Look-ups in named tables: a row name and a column name give one cell, copied from the table.

Muz =
	Gari	Gubu	Ruz	Tun	Mokinap
Tegitag	31302	55049	31329	60877	69201
Kar	14961	44605	26837	59474	77258
Zis	64214	69345	15456	65623	42774
Vage	8346	38539	25437	55529	78494
Mav	10194	32325	26508	40374	66433
Vuvonaf	17593	46865	27839	60118	76416
Dekuraz	3918	32881	27789	43439	79450
Mev	71612	63888	41407	48347	39599
Dev	4129	32987	27655	43514	79476
Nadifa	58040	62279	38575	53672	49821
Vug	27923	53499	30492	61043	71361
Ruk	6331	36536	25053	53257	78612
Didito	48330	57368	6586	73580	47469
Pimagus	21033	49604	28616	60937	74867

Mokinap of Vug: 71361
Tun of Nadifa: 53672
Tun of Dekuraz: 43439
Tun of Didito: 73580
Tun of Vuvonaf: 60118
Ruz of Vug: 30492
Gubu of Vuvonaf: 46865
Tun of Pimagus: 60937
Ruz of Nadifa: 38575
Tun of Kar: 59474
Gari of Vug: 27923
Mokinap of Nadifa: 49821
Gubu of Mev: 63888
Tun of Mav: 40374
Ruz of Ruk: 25053
Mokinap of Didito: 47469
Gubu of Vug: 53499
Gubu of Dev: 32987
Ruz of Dev: 27655
Gari of Ruk: 6331

Tazap =
|  | Disas | Zad | Kuz | Doluf | Zes | Mikig | Litilov |
|---|---|---|---|---|---|---|---|
| Sitede | -10496 | -32969 | -27269 | -40477 | -63095 | -35042 | -35542 |
| Gor | -20543 | -27128 | -11543 | -26781 | -22188 | -23109 | -24072 |
| Pafe | -57607 | -83305 | -40596 | -63591 | -69006 | -61251 | -57882 |
| Dunuke | -12046 | -13744 | -27704 | -20005 | -26491 | -9642 | -21614 |
| Tek | -259 | 11322 | 14163 | -5880 | 10755 | -14927 | -2876 |
| Tos | 19946 | 69764 | -57357 | 12311 | -11347 | 326 | -544 |
| Gib | -5595 | -21465 | -17060 | -26400 | -37992 | -14540 | -23772 |
| Gaf | -42024 | -63111 | -3955 | -47273 | -35052 | -48766 | -38747 |
| Pib | -31310 | -46399 | -14972 | -35126 | -29530 | -26261 | -31599 |

Zad of Gaf = -63111
Litilov of Gib = -23772
Disas of Tek = -259
Zes of Gib = -37992
Doluf of Tek = -5880
Doluf of Pafe = -63591
Disas of Gaf = -42024
Mikig of Tek = -14927
Zes of Dunuke = -26491

Zuvodi =
         Ler  Dimepa
Gezig     87      76
Fivus    103     211
Tuduni    24      73
Gufu     117      73
Bar      221     122
Tov      221      73
Rovunu    94     225
Fuvup     38     125
Tem      199     118
Vadi      67     111
Dob      146     225
Tuguzes   24      99
Fefo     136     158
Letom     47      79

Ler of Tuduni: 24
Ler of Dob: 146
Dimepa of Rovunu: 225
Ler of Letom: 47
Ler of Rovunu: 94
Ler of Tov: 221
Dimepa of Bar: 122
Ler of Fuvup: 38
Dimepa of Letom: 79
Dimepa of Gufu: 73
Dimepa of Fivus: 211
Ler of Fefo: 136
Dimepa of Tuguzes: 99
Ler of Gufu: 117
Dimepa of Tuduni: 73

Table Pegisa
,Lokerir,Tus,Fipevir,Vefekor,Mitu,Nedomek,Sitoruk,Daf
Lekateg,119,147,156,141,96,121,145,97
Zap,91,123,133,143,152,97,68,139
Dobovuv,154,144,161,113,67,114,151,144
Vidi,138,106,118,114,131,107,36,213

Mitu of Zap is 152
Lokerir of Zap is 91
Daf of Dobovuv is 144
Daf of Zap is 139
Nedomek of Zap is 97
Tus of Dobovuv is 144
Sitoruk of Lekateg is 145
Mitu of Dobovuv is 67
Row with the largest Vefekor: Zap

Lenagel
fields: Veg, Povoral
Riralo: [0.31, -0.20]
Tadebu: [-0.33, -0.23]
Zadi: [0.13, 0.34]
Dip: [0.58, 0.21]
Sisakop: [-0.62, -0.11]
Bofuzoz: [-0.59, 0.35]
Tinavas: [0.56, 0.24]
Tep: [-0.09, 0.44]
Varebe: [0.21, 0.62]
Nunori: [-0.13, -0.06]
Kevize: [-0.03, 0.59]

Zadi, Povoral: 0.34
Kevize, Povoral: 0.59
Sisakop, Povoral: -0.11
Tep, Povoral: 0.44
Tadebu, Povoral: -0.23
Kevize, Veg: -0.03
Tinavas, Veg: 0.56
Varebe, Veg: 0.21
Bofuzoz, Veg: -0.59
Bofuzoz, Povoral: 0.35
Tadebu, Veg: -0.33
Riralo, Veg: 0.31
Nunori, Povoral: -0.06
Nunori, Veg: -0.13
Sisakop, Veg: -0.62
Dip, Povoral: 0.21
Dip, Veg: 0.58
Tep, Veg: -0.09

